Rows are one point carried round by a steady rotation, each followed by how many steps it has turned.
The counts run from 0 to 247.
[148 149 128 127 138 156 181 125 109 136 118 143 114 159 116 105 148 119
  83 145 174 123 140 153 181 110  90  95  79 108 139 159  74  92 115 148
 113 102 179 120 104 124 121 110 111 154 150 146 114 165]  152
[ 57 126 130 111 127 119 156 108  93 161 122 136 163 170 166 120 115 109
  95 139 117 142 117 141  77  85 105 121 143  92 121  85 133 115 177 121
 119  99 130 127 108 155 180 127  87 122  86 114 126  78]  197
[116 116 101 129 143 197 146 132 114 129  87 126 151 141 136 148 110 146
 128 119 114 127  86 176 143  88 112 128  71  78 147 146  96  86 109 135
 102  88 127 117 111 163 150 128 112 173 135 112 129 163]  32
[ 76 135 142 122 134 114 127 182 128 171 142 128 168 103 138 146  90 115
 135 147 100 116 123 118  35  81 133 130 103  91 132  84 153 107 141 116
 154 109 101 156 103 133 156 116 102 146 115 115 151 102]  202
[165 167 126 149 110 151 164 150 133 199 103 156 112 166  74 125 200 100
  96 139 151 124 151 112 128 136  84 119 108  91 146 146 136 100 115 129
 106 112 140 146 179 124 114 118 111 163 173 112 131 155]  51
[162  82 173 129 156 120 127 103 129 117 155 139 147 149 133 121 130 151
 125 131 135  94 107 133 161  77 125 155 101 130 143 158 120  75 120 117
  92 103 187  67 124 154 151 133 126 156 122 131 147 167]  241
[115 125 133 115 131 133  94 135 147 171 199 159 138 109 123 155 154  96
 144 158 101 106 146 132 136 117  95 129 110 122 146 143 160 133  96 114
 141 135 109 161 177 142  91 164  88 179 138  79 122 125]  223
[121 115 133 120 143 139 106 120 131 151 168 184 156 139 158 152 119 127
 129 173 124 113 123 168 164 120  59 110 128 162 135 134 140 140 113 117
 140 112 130 151 180 136  80 153  99 189 117  93 126 131]  224
[104 102 181 118 141 102 156 162  93 168 135 122 180 117 159 151 101 121
  98 156 126 118 130 153  84  82 136 121 113 117 130  99 127  92 152 104
 140 105 150 110  74  98 121 111 117 110 103 159 160 133]  93
[143 156 149 122 167 108 174 112 126 138 103 166 119 174 119 111 148 137
 103 133 159 115 142 124 132 100  82 121 149 118  94 147 165  77 179 144
 113 103 163 148 157 141 148  95 112 193 130 120 117  93]  49
[115  88 118 128 145 167 112 144 178 149 164 138 129 157 134 125 103 126
 126 138  89  93 142 162 135 141 108 163  85 119 119 177 113 104  67 111
 147  91 115 120  94 172 127 169 108 155 171 111 131 132]  135
[ 89 129 159 111 127 141 127 101  87 154 167 128 159 116 124 178 129  74
 129 152 122 125 106 170 116 101 103  86 106 129 142 110 160 124 148 114
 127 177 142 137 137 121  97 169  93 174  95  97 133 126]  108
[ 93  69 141 114 112 122 148 141 155 146 111 136 112 151 147 123 154 113
 106 140 124 148 137 101  74  80 140 162 110 117 190  98 134 109 159 113
 113 128  92  68 109 114 139 107 112  94 122 126 153 121]  186
[110 107 121 105 132 156 122 117 176 151 182 142 132 157 154 139 145 140
 134 126  68 113 110 155 141 142  82 136 107 136 160 143 163 125 115 119
 153 143  70 126 149 194 107 178 106 155 163  87 123 105]  123
[145 148 145 143 173 140 144 174 152 164 122 150 106 156 127 120 142 152
 160 127 103  68 115 107 115  93 121 133  69  89 144 139 117  79  91 134
 113  67 169 121 111 145 134 109 137 145 170 131 131 147]  146
[118 131 136 112 138 120 143 112  99 145 146 138 198 101  99 169 109 106
 107 154 108 140 117 166 123 128  83  85 136 126  95 166 162  96 177 119
 169 138 128 157 156 130 114 138  82 192 117 110 124 116]  216
[127 167  88 143 161 156 177 137 122 153  93 149 120 153 123 112 134 120
 116 139 143 162 132 130 164 117  60 107  91  93 138 160 100  94 141 169
 130  83 131 147 120 155 120 126 118 175 162 145 101 131]  44
[134 101 108 132 155 153 121 105 142 124 154 153 149 176 155 103  94 149
  99 152 103  96 115 189 178 129  78 125 110 122 108 181  89 109  87 124
 143  86 133 122  84 171 135 140 105 158 157 119 111 126]  136
[154  97 152 137 104 127 107  77 159 130  96 202 159 162 171 116  86 135
  91 144 124 137 137 165 139 147 101  99 131 113 144 144 155 165 151  92
  83  96 117 137 154 101 126 133 104 170 173 123 125 139]  68
[163  81 127 102 123 154 126 122 166 133 148 109 155 132 119 160 147 129
 115 136  84 107  89 141 146 115 122 143 106 140 142 191 160  72  88 105
 141 148 100  80 144 156 122 149 118 166 168  96 148 149]  127
[120  86 147 129  72 136 134 130 186 126 101 132 155 162 144 102 123 113
  75 171 111 102 133 144  99 159 138 115 110 113 144 126 146 135 127  76
 110 153  51 103 137 107 152 117 108 115 169  87 149  98]  183
[130  92 160 116 148 119 105 120 161 124 202 133 117 135 125 109 138 131
 119 131 132 102 126 111 135  98 151 165  90 118 148 182 125  89  99 136
  96 106 149  67 120 165 154 146 119 145 153  98 158 141]  242
[122 106 143 131 159 132 109 112 136 135 178 177 100 172 184  79 114 162
 125 138 141  91 114 138 167  94 115 145 110 133 142 117  87 127  99 147
 104  65 184  94  96 175 135 137 116 131 137 136 123 124]  245
[ 71  76 110  95 179 138 145 141 184 126 137 152  89 150 141 115  90 128
 154 130 114  81  97 139 145 104 118 150  97 157 141 136 131 108 110 129
 159 122  68  91 124 178 139 135  95 126 150 101 111 101]  22
[113 102  99 120 133 152 151 109 165 107 120 100 140 151 103 139 125 104
  92 114  87  87 117 174 125 128 130 131  95  96 113 185 135  72 110 112
 140 131  88 115 108 184 167 146  88 146 155  83 121 128]  27
[ 91 123 118 120 104 124 151 152  95 156 121 124 204 126 142 132 110 125
  93 185 130 108  96 180 125 100  88  72 126 120 114 110 127  97 143 116
 169 106 114 148 134 120 127 105  93 150 106 108 113 104]  204
[117 145 139 127 158 139 131 119 160 125 156 148  96 156 106  87 115 129
 133 112 107  66 132 110 123 107 155 132  95  85 123 146 125  71 117 148
 103  98 134 105 107 186 196 133  99 158 162 100 129 120]  142
[ 94  78 126 128 100 166 142 104 133 107  89 144 154 125 182 151  87  93
  85 158 132 158 111 162 118 108 126 110  96 111 174 107  99 136 126 121
  90 108  98  99  91  95 141 133  91 130 126 134 153 146]  188
[105 134 157 115 136 144 155 139  71 139 155 138 179  81 149 175  83 106
 115 161 114 158 116 155 127 116 117  48 105 109 154 114 114 130 173 119
 136 137 122 125  94 113 111 143  93 154 127 135 128 158]  100
[137 141 164 124 149 121 150 104 134 150 103 179  85 163 133 110 165 121
 127 128 177 146 121 129 134  95 103 134 121 125 169  99 151 122 180 149
  64 133 161 137 133  88  96 110 133 161 146 145 124 135]  165
[135 122 119 123 180 119 186 184 162 147  93 128 114 157 103 128 132 121
 138 137 127  98 132  93 107  75 124 134 102 107 124 165 108  39  97 145
 136  81 131 102 115 155 161 100 101 131 136 127 141 120]  38
[157 121 158 132 103 149 132 151 164 159  88 178 102 138 116 129 135 112
 118 148 136 126 151 131 137 135 128  90  77 108 189 120 137 128 120 123
  89 139  95 137 139  64 101 128 123 168 196 127 132 172]  167
[ 70 117 155 107 164 111 139 132  79 150 148 161 153 110 107 166  94  85
 121 157 150 122 135 140 121  77 123 104 126 120  98 102 111 116 149 131
 116 105 140 120 120 115 144 137  73 181  72 105 131 123]  209
[110  61 110 120 129 186 142 130 150 153 131 123 116 140 116 161 149  78
 122 121 106 125 112 147 131 102 128 169  81 124 178 141 134 109  95 115
 120 163  83  98 112 151 100 171 115 153 149  94 148 139]  19
[133 104 165 106 125  81 138 115 174 143 137 208  83 172  82 109 132  97
  86 141 153 112 185  97 125 161 126 147 137 131 117 119 144 144 140  91
 100 129 110 118 154 110 138 119 100 145 158 108 123  98]  62
[127  59 127  92 158 140 172 136 152 142 150 103 106 142 113 161 153 102
 144 120 121 127  82 115 116  67 138 175  82 138 168 133 145  79 135 123
 116 162 102  71 126 143 114 141 125 131 125  98 152 128]  18
[148  96 139 129  92 145 145 102 163 135  69 139 165 141 183 154 103 140
 106 137 111 185 101 162 125 124 101 140 115 115 179 132 157 127 194  98
 103 124  88 105 126  92 111 129 132 134 168 149 162 147]  180
[108  73 150 125 120  95 114 119 154 148 147 193 129 159 207 114 108 138
  98 142 153 159 109 131 131 108 106 152 135 137 171  96 116 159 157 129
  94  87 139  89 112 125 139 129 131  92 127 150 168 113]  77
